One turning vector, and how many ticks it has turned:
The counts run from 0 to 428.
[-18 -17  59 -25  -3  23 -32  -5   5  -8 -21 -31  -3  14  19  10 -26  -2
  32  42  -4  22  -5   8  42 -20 -13  -6  35 -23   3 -29  16]  71
[-11   4  42 -42  19 -13 -28   1   8   1 -40 -41   5 -13  49  37  16   7
  20  33  38  17  17  -5  15   7 -14 -11 -12  40 -10   9   0]  379
[ 14  -3  21  10   7 -36  -8 -36 -29  -4   8  -1   0  -9  -7  16  53 -10
 -26  13  -4 -35 -15 -19 -35 -22 -23   1 -79  17 -33   9   8]  353
[-27 -42  21 -12  20   8 -16  24   1 -21 -12 -34 -23  13  24  16 -41   4
  60  -4  12 -13  16  -3  19 -17  34  -1  36  -3   0 -15 -17]  393
[-30 -14 -14  28 -20 -11  30   1  19 -19  -2  34  55  41 -27   7   7 -25
  26   1 -27  -1  23   0  31 -51  -1  28 -15  -8   2 -41  -4]  287
[ 11  15  11  50 -50  -6  27  -2  -8  -6 -13  23  19  23 -26  10  -2   0
 -17  28   3  -4  -8  12 -17 -66 -26  40 -19   1  17  27   8]  142
[ 19  -8   7   4  21 -51 -29 -22 -12   3   6   0  11   6  21  15  46   3
 -23   6  -6 -15 -27  -3  -9 -44  -9   4 -66   7   0 -17   5]  12
[ 35 -10  30 -24  28  -9 -16  34 -23 -33   5 -39 -10 -44  10  -1  20  16
  -2  15  12  11 -14 -42  12   6   0 -31 -35  28  23  19 -28]  328
[-10 -26  18  -4  11  29  -5  15 -22 -10 -20 -46 -47   7  -5  10 -50  -5
  49  14  16 -35  13  -9 -10  -3  36   5  51   3 -15   6 -15]  52
[ 38  36  13   1   2 -25 -15 -19  28  -4 -30 -21  24 -17  25  31  29  -1
  -3  46   7  34 -10   9   0 -21 -43 -29 -32  -4  17  19  -3]  138
[ 13   0  21  14 -39  -4  12  -1  -5  -4 -32 -23  13  20   1  14  15 -12
 -18  28  23 -53  27 -31   9 -10 -22  69 -17   3 -21 -19 -18]  159
[-31  15  -4  16  10   9  14  11  -3  11 -44  31   6  33  42  35 -22 -35
  38  25  21  -1  43   2   3 -35   0   8  37   3  -6   2  -2]  381
[ -6 -19 -24  26   5  10  35  -9 -21   9   0  48  52  11 -19  25  11 -38
  31 -18 -26 -15  29   1  -8 -49  10  16 -18  -1 -11 -15  -7]  174
[  6   8   0  32  25  -1   5   4 -31  -4  -8  50  17  37  35  -3 -22 -10
  35  10  -4  -1  -1  22  -5 -73   8  -6  -2 -47  35  -9  -8]  9
[-20  24   0  -1   5  39  17  -9 -36  12  18  11   7  15  45  -7 -22   8
  41  23  -4  20  19  21 -11 -41  20 -39  26 -11  19  43 -19]  22
[ 11 -30  31 -38  27 -13 -15  31 -38 -14   4 -38 -34 -37  -7  10  18  12
  -5   7   6  26 -27 -15   3  18  17 -28 -13  47   9  19  -5]  214
[-22  -7 -31   4 -10  -4  30  17  13   1   7 -14 -11 -25 -23  13 -17  19
  46  11   5  42  20  12 -19  -1  23 -46  20  36   5  56 -18]  263
[ -9  18  38  20  11 -58 -14  11   6 -37 -28  17  -2  -4  -8  11  18 -36
  -8  36  32 -18  16 -45   8  12 -41  -2 -26  -6 -16 -24  19]  108
[ 38  22   5  12  24 -10 -17 -32 -20  30 -36   5  -5 -14  27  52  24 -17
  -6  32  -1  16  -6  18 -42 -38 -26 -26 -11  16   0  38  11]  365
[-16   5  15   8  46 -60 -13  -8 -21 -10 -26  28 -19  -9  22  31  39 -50
   1  27  18 -36  17 -37  -7   9 -13 -21  -2  10 -22 -13   6]  221
[ -1  -9   6 -11 -15 -25  21 -16 -51  27   6  -1 -28 -20 -62   9  54  -9
 -11  22  -5 -25 -16   4 -21  27  13 -24 -20  13 -13  15   6]  226
[ -8   3 -32   4 -15 -61  12  -3  36  26 -35   8  35  14 -10  38  53 -15
  12  17   1  23  15  26  23 -18  -1  -1  -8  28  11 -10   0]  270
[-18  18  52  -9 -26  15  -6   6   6 -36  13 -59   3  12  23 -24 -26  34
  26  56  22   7  11 -16  14  -2 -16 -14 -10 -34   2  24 -21]  134
[ -6 -14  -1  47 -37  25  27   6 -14 -22  57  26   6  -3 -53   2  -7 -13
 -20   7 -25  -8   2 -31 -17 -41 -14  34   3  -5  -5  15   3]  306
[-15  18  27  -6  47 -18 -32   7   2   1  -6  17  -4  13  68  16  17 -23
  -8  40  11  -4  18 -20  34 -22  -3   7  55   0   1 -26  -6]  203
[  0 -11  32 -17  39 -16 -25  42  -5 -35   9 -32  -9 -12  50 -16  -1  12
  21  19  17  -3   5 -36  36  -9  18 -15  -3   2  23  -9 -41]  329
[-40 -36  38 -15 -48  46  30  -8 -35   8  19 -16   5   1 -64  -7 -21  -3
  26   9 -17   3  10   7   9  -9   6   4  10  -4 -12   1  22]  66
[-16 -26  20  17 -26  65  26 -14 -39   1  26 -18  -3  -6 -31  -8 -19 -18
  29  20 -19 -49  33 -23  -8 -16  15  16  14 -20 -26   1 -14]  179
[ -3   2  25  16   6 -32 -45 -12   8   6 -14 -17   2  39  54  25  11   6
 -20  30  23 -30 -15   7   5 -53 -12  49   5  12  -5 -12   4]  367
[-38 -41  41 -19 -22   2 -21 -22  15   8  22 -59 -17  12 -21  -8  23   1
   9  20 -10 -45  12  -6  33  11  23  21  21  -7 -31 -32   1]  405
[-33 -18  31  -8   1 -74 -19 -38   6  -7  19 -16 -14  17 -11  11  41   1
 -20   9   8 -30 -20  -2  -2 -15  -4  17 -55   6 -30 -14  26]  240
[ -2  -8  13  21  23 -43 -34 -26   0  -3  26  -1  -1  17  34   4  34  -7
 -10   3  -2 -55  -7 -22 -17 -45   5  25 -27 -12 -12 -18  -9]  13
[ 32  20   8  39 -14   9  30  28 -28   1 -12  55  21  10 -28  11  18 -37
 -31  37 -14  13   2  -4   4 -37 -30  23  11  -6  22   9   8]  319
[-25  -9 -29  10 -12 -30  42   3 -61  36  11  32 -13   6 -55   3  39 -30
   7   9 -18 -25  -6  18 -19   2  29 -15   2   3  -4  12   6]  225
[ 40  -8 -25  23   1 -48  -3   3  -7  10  16   2   8  -5  -5   6  74 -11
 -46  21 -25 -16 -12  -6   1 -22  15  17   4  21  24 -14 -31]  321
